Each row is where one point has got to under a steady rotation. How many steps took it there?
The counts run from 0 to 243.
[  8   7  -4  10  15 -10  -4  -5 -11  12  -5   8  25   9   7  13   1  23
   5 -32 -10  10  -5 -25   1] : 237
[-21 -15  14  12 -19  -4  -2  25 -12   2  -9   0   9  22  17  25 -15 -15
  -3  28   3 -12   0 -23  26] : 180
[-21  -2 -19 -19 -13  19  -8  -8  10   2 -19  22 -37   3  -9 -22  13  -9
  -8   5  14   2   1 -20  -4] : 73
[ -2   1  -5 -20 -14   2   1  -1  15 -15  16 -10   6 -26 -35 -15  -5  -2
   0  17  25  12  10 -27   9] : 114
[-19  -5 -15  27   5   8  -9  -7   0  13  -2  14  -6  23   8  16 -11 -16
  19   6 -20  -5 -14  12 -10] : 40
[ -7   9  -7  -5  -9   1 -13  -9  11   4   0   3   9 -24 -43 -19  -7  -7
   7  12  16  11   2 -10  -3] : 116
[-24 -12  -5  19  -5   9 -13   0   1  17 -11   4  -9  15 -11  28 -25 -37
  18  16   4   6  -4 -18  -2] : 37
[  4  31  -9 -10  -3   3  22 -18   2   9 -19   8 -21  -5  11   0  27  32
 -18 -11   1  10  -4  -3  13] : 18
[ 13  -1   1   8 -15   5  -7   4   5   4   5  -4   2 -12  -7 -19  22  27
  -3  19   8  12 -16   7  31] : 153
[  0  -3  24  30  18   1 -10  -3  13   1  15 -30   6   0  32  23 -15   0
  14   0 -24 -15  -5   9  -5] : 1
[  9  10  16   0  -1  12 -11 -12  16 -25  19  -7 -13 -22   8 -36  27  12
   2 -12  -4  -1  -6  16  -4] : 109
[-34   3   3  -6  -2 -15   3 -20 -12   9  -4   9  -4 -19   6   5  -5  -9
   3 -11  12  20  23  -3 -24] : 26
[-23  17 -19 -21 -21   8 -11 -18   4 -24   7  20 -30  -3   7  -3  18 -10
   2  -9   8  13  10 -23   1] : 70
[ 14  -8  20  29   3  -6  -5  18   1  -1  22 -17  21  -4  -9   1  -9  -6
   3  -5   4 -15 -15   1  10] : 143
[ 15  18  -7  -2   1 -19  -8  -1 -11   7   5  19  30  35 -13   4 -19  -5
  14  -9 -20 -11 -12   1  -6] : 93
[ 19   1   6  11   4  11 -13   1  10 -11  11 -29   5  -5  38  10   6  28
  -8  -2 -18 -15   3   4   9] : 189
[-17 -17  13 -11   4  -4  14   0 -14   6 -14  -2  -6 -28   7  -6   3  -2
  -6 -27  32  22  -1 -16  -6] : 23
[  7  17  -2 -17 -11 -14  19 -19  15  10   4 -19  -1  -9 -15 -12  -4  11
 -13 -15   1  -1   2 -42  16] : 60
[-12  26   7   9  -3 -13  19  -4   1  17   6  13  -3  18   5  12 -15 -28
  15  14  -2  -7   7  29 -15] : 173
[  2  11   5  10   1  -7  16  -9   1  30   0   8  -1 -12 -27 -17   6   1
   5 -30  10   5 -12 -20   1] : 63
[ 13 -19 -14  -8   7  24 -11   4  -1  -9 -11  -5 -13  26  16  26   1  15
  -5   4 -14 -13 -12 -13  11] : 45
[  8  -1   6  23  23  -3  -5   2 -10  18  -6   2  20  13   3 -21   0  22
  -3 -36 -17  -1 -11  -6 -20] : 52
[  7   9  -9  -5   3  -1 -15  -5   0  -1  -2  15   2 -21 -37 -13   0 -17
  27  13  17  14  -8  27 -14] : 118
[-37  -6  -3   0  -6  15   5  -9  10   7 -22   1 -25   1  26   3   6  -3
 -19  10 -21  -6  20  -3 -24] : 216
[  4   9 -19 -31   0   4  -1  -4  -7 -28   2  15 -20  11  -1  19  12  -2
   1  19  19   4   4  27  -1] : 123
[-16 -34 -14   1  10   8 -19   3  -8  -5 -11   6 -10 -11  -8 -19   2 -13
   7  -4  16  16 -14   4 -27] : 77
[-15  -2  -3   6 -11  -1  24  -9  -9  26 -32  16 -16 -17 -11  -5  18   9
  -4  -1  19  11  -4  -7  12] : 207
[ -2  -2   3  -8  -1   8  29  -2   0  20 -19  -1 -28 -14   0 -12  21  24
 -15 -16  20   8  -6  -5   9] : 20
[ 10   3   1 -19   3   0  12  -8   0 -14   0 -14 -20 -10  22 -15  29  35
 -20 -34  -7   0   3 -10   5] : 243
[  7   1  16  -8  11  -9   0  21  -8 -27   8   9  15  22  37   7 -10  -9
  -5  -1  -8 -11  11  22 -22] : 134
[ -5 -19  26  26  26  -1 -15   2  -1  -3  13 -28   4   2  27  24  -1  -6
  -3 -16 -21 -10  -5  10 -17] : 0
[  1  10  -7   3   2 -18  11 -13  -4  16  11   6 -12  -9 -28 -24  13 -11
   5 -36  17   4 -19  -8  -6] : 64
[-27  10   3  -7  -2  -1  11 -21  15   8 -11   5 -33 -18   7   4   8 -23
   1 -13  -9  -3  21  10 -24] : 29
[ 19  -8   2  30  10   5   0   5   0  14  -5 -16   8 -15 -14  10   4  16
  22 -13   3   6 -22   7  30] : 10
[ -3  32  -5 -19 -17  -7  26 -19   6   0  -3   2 -14  -8  12  28  12  19
  -1  -3   4  13   8  -8  22] : 203
[  6   8 -17 -13   1   6  -7  -4  -4 -31   6   9 -17  -2  -7   8  16 -18
  23   7  14   4  -3  41  -8] : 121
[  6 -19   8   7  18  -7   6  28 -18  -3  -8  14  12  17   5 -17 -10 -15
  13   0   2   0 -12  26 -23] : 131
[ 20 -19 -15   0   7  16 -16   8   5  -2 -10  -1 -14  31  14  24  14   7
   1   4 -17 -17 -16  -1   1] : 44
[  9  -1  -2  18   5   8  -1  -8  25  30  -8 -26   4  -2 -10   9  -7  20
  -3   7 -10 -23  -2 -12  22] : 7
[ -3   3 -22  -2   4  -1  -7  -7   0 -15   5  15 -14  -5 -21   0   1  -9
  24   5  20   7  -8  39 -20] : 120
[ -3   5 -18   7   8   7  -7  -7   1  -4   8  11  -5  -7 -30  -8   4 -20
  20   8  12  19  -6  38 -15] : 119
[-13  22   8   5   1 -19  12  -6   3  20  -4   8  -3   5  -6  21 -18 -35
  12  16  -5  -1  13  17 -18] : 172
[ -4  23  -6  12   8 -14   0  -2  -2  12  -9   0  18   5  18  -2  14  31
   7 -41 -11   3  -2   0  -7] : 239
[ -4  30 -16   3  -4  -1   2 -25 -13   8  15   2   6  -4  15  19  15  31
   5 -24  -2  15   0  -2  13] : 15
[ 12  10 -24 -16  -6   4 -10   0 -11 -20   6  13 -18   7  -2  13  15 -12
   5  19  14   5  -1  38  -4] : 122
[  7  31 -11 -16 -10 -10  10 -17  -1   0   3  -4 -11  -9  16  26  14  24
  -8 -15  14  17   7  -2  16] : 202
[-24 -20  10   4   1  -9  13  -6 -29  11 -14  15 -21 -25  10   0  22 -16
   9 -19  21  27  -5  13  -3] : 210
[  4  10 -18 -30 -14   2   3  -3  -8 -29   1  15 -11  19  -3  17   0  -5
   1  39  13  12   2  10   6] : 124
[ -2 -21   5 -13   5  13   8  -3   9  -3   1 -22 -52   2   2  22   0 -27
  -9   8  10 -14   2  -5   2] : 33
[  2 -15  17  18   7  10 -23   6   5  -6   0 -26  11   2  35  21   5  21
  -6  -6 -26 -21  -5  18  11] : 188
[-37  -1   8 -12  -1   1   0 -12 -20  -9  -6   9 -22  -3  31  17   9 -16
  -3  -9   0  24  12  -2 -20] : 213
[ -1 -20   4   9   5  -7   2  17 -15   2 -10  19  10   5 -11 -13 -10 -16
  -2  23   5  -5 -10  25 -22] : 130
[-11 -26   1 -10  -1  -1  18  -9 -12   2 -26  -5 -16 -22   3  -5   8  12
 -10 -24  26  21   7 -15  10] : 22
[-13  23  15   8  -9  -8 -20  -2  -3  -5  13  12  19 -19   0 -51  13   7
   8 -20 -12   7   2   0 -14] : 106
[ 20  15   6   6   6 -10   5 -12 -12   1  12 -25   4 -24   6  23  17  21
  18 -16   7  15  -5  23   8] : 199
[ -1   2  16   2   5 -17  -1   7  -6 -29  12  -3  11  25  28   3  -6 -14
 -14  15 -23 -11  13  19 -16] : 135
[-17  -1  15  36  -3   1 -20  12  -7  20  -7  -1  22   9   9  -4 -14   4
  15   6  -9 -14  -8  12  -9] : 184
[ -2  -8   8   2  -3  10  15   9  -5   1   9   1 -28  16  19  30   1 -19
  -8  25  -5 -26  -5   7  18] : 177
[-33 -13  16   2   3  -2   9  -5 -25  -5  -3   1 -15 -14  17  12  17 -17
   8 -17  15  22  -7   9   0] : 211
[ -4  15  -6  -5  -7  -1  -1 -16 -13 -13  23  11 -22  -4  -8   5  29 -19
  13 -38  10  16  -2   2   3] : 67
[  2  15   8  11   4   8 -10 -17  28   1   7 -28  11   4  14  30  -9  17
  -1  12 -29  -8   5  -4  10] : 4
[  2   6   5   6  -1  -1   3 -16 -17 -14  23  12 -21 -18 -12   0  25 -11
  16 -35   9  14 -21  -5   1] : 66
[ -7  -3 -23  27  13  15 -24  -2  -2  18 -10  12  -8  19   9  24   7 -12
  14  -1 -22 -15 -11  17 -15] : 41
[  3  16   7  -6  -9 -16  19 -14  15  27   2  -4  -4  -9 -30 -18   8   8
 -13 -22   5   2   5 -32  11] : 61
[ 10   3  16  27  20  -3  10 -11  16  37  -4 -15  18 -29 -13  -7 -11  28
  21  -8  10   7 -12  10   3] : 196
[ -5  -2 -17 -21 -13   1  -4  16  -5  -6 -27  22   2  18 -11   4  -7  -3
 -11  33  17  13   7   3   3] : 126
[ -8  22  -4   2  -7 -12   5 -12 -15  -2   8   3  15  -5   5  22  11  29
  16 -22  -2  20 -12  -1  10] : 14
[  8  10  10  12   8   2 -13 -13  26   0  13 -26  13   8  29  31 -17   5
   6   5 -31  -7  11  -6   3] : 3
[  7  15  -5   5 -18  10  -5  -5   3   7   0   4  -1 -13 -10 -16  23  27
  11  19  -6   2  -7   0  33] : 151
[ -3  20   1  19   4 -14 -11  -6 -13  12  -8  17  26   3  17   8  -2  25
  -6 -35 -11   7 -14  -8 -15] : 238
[ 21  -4  -2  22   5   3  12  -6  15  35  -4 -24   4  -4 -13  12   1  32
   3  -4  -3 -10 -12 -13  31] : 8
[ 11 -18  19   5  18  -9   0  18 -18 -14  -1   8  12  18  22  -5  -6 -11
   5   6  -1  -6 -10  26 -26] : 132
[ 26 -20  -3   1   9  -6   2  19 -10  -5  13  -7  24  19 -20  14 -36 -21
   6  -3   3  -4  -9 -22  -8] : 90
[ 11  -8  -4  -1  16 -16  -1  15 -12  -7  10   0  25  25 -14  11 -21 -16
   7 -10   3 -16  -7 -14 -20] : 91
[-32  -1  -9  19   0  10 -16  -4  -6  22  -6   0   0   9  -7  23 -12 -31
  26   0 -15  -7   4 -16 -11] : 38
[ 18  22 -11  -1   7  -5   3   5  -4   7   5  24   6  40   4  -6  12  14
  -6 -11 -15 -22 -13   4  14] : 96
[ -4  25 -10 -16 -16  -4  19 -14   3  12 -19   2  -9 -13   3  14  14  29
  -4  14  12   5  12  -5  20] : 204
[-28 -19   6   2   9  17   9  -4  18  15 -28  -3 -32  -5  11   2  -2 -10
 -14  21 -12 -10  21   2 -13] : 218
[ -9  -5  -3  12   9   6 -13 -11   3  15   4 -16  12  12   7  37 -20 -17
  15  -4 -20  -9  -4   3 -20] : 225
[ 23 -26 -12   4   6  -1  -5   7 -12  15 -14  -8  22   7   5  21  -3  15
   6 -11  -3   4 -23 -32  20] : 234
[-21   7  12   0  -1 -29  12   6  -5   8   0   0   3  -8 -13   2 -34 -27
   0  20  25  20  14  11 -10] : 170
[ 20 -13  31  24  11  -7   2  23   2  10  24 -11  15  -7 -17 -21 -13 -10
  -5   4  -8 -23 -13   3  11] : 142
[  5  -4   4 -33 -12   9  -3 -11  20 -28  14 -16  -8 -24 -19 -20  14   3
   0   6  13   1   6 -10  14] : 112
[ -6  39  -8  -3 -10  -4  -4 -21  -6   6  -5   5  -6  -3  18  18  22  32
   4 -23 -13  19   4  -1  15] : 16
[  6  -1 -17 -15  11  17 -10  -7  24  -5 -14  -1 -12  27   2   0  -9  -5
  -8  26  -4 -26  14   5 -39] : 84
[-14  -5  10  -6   0 -21  19  -3  -5   2  -7  -4   2 -16  -6  18 -29 -26
   2  16  31  13  11  -1  -2] : 169
[-17   5   3  -3  -4   2 -15  -5 -16 -16  -3   4  26 -28   9  -9   6  20
  10   6  17  34  -6   7  -3] : 158
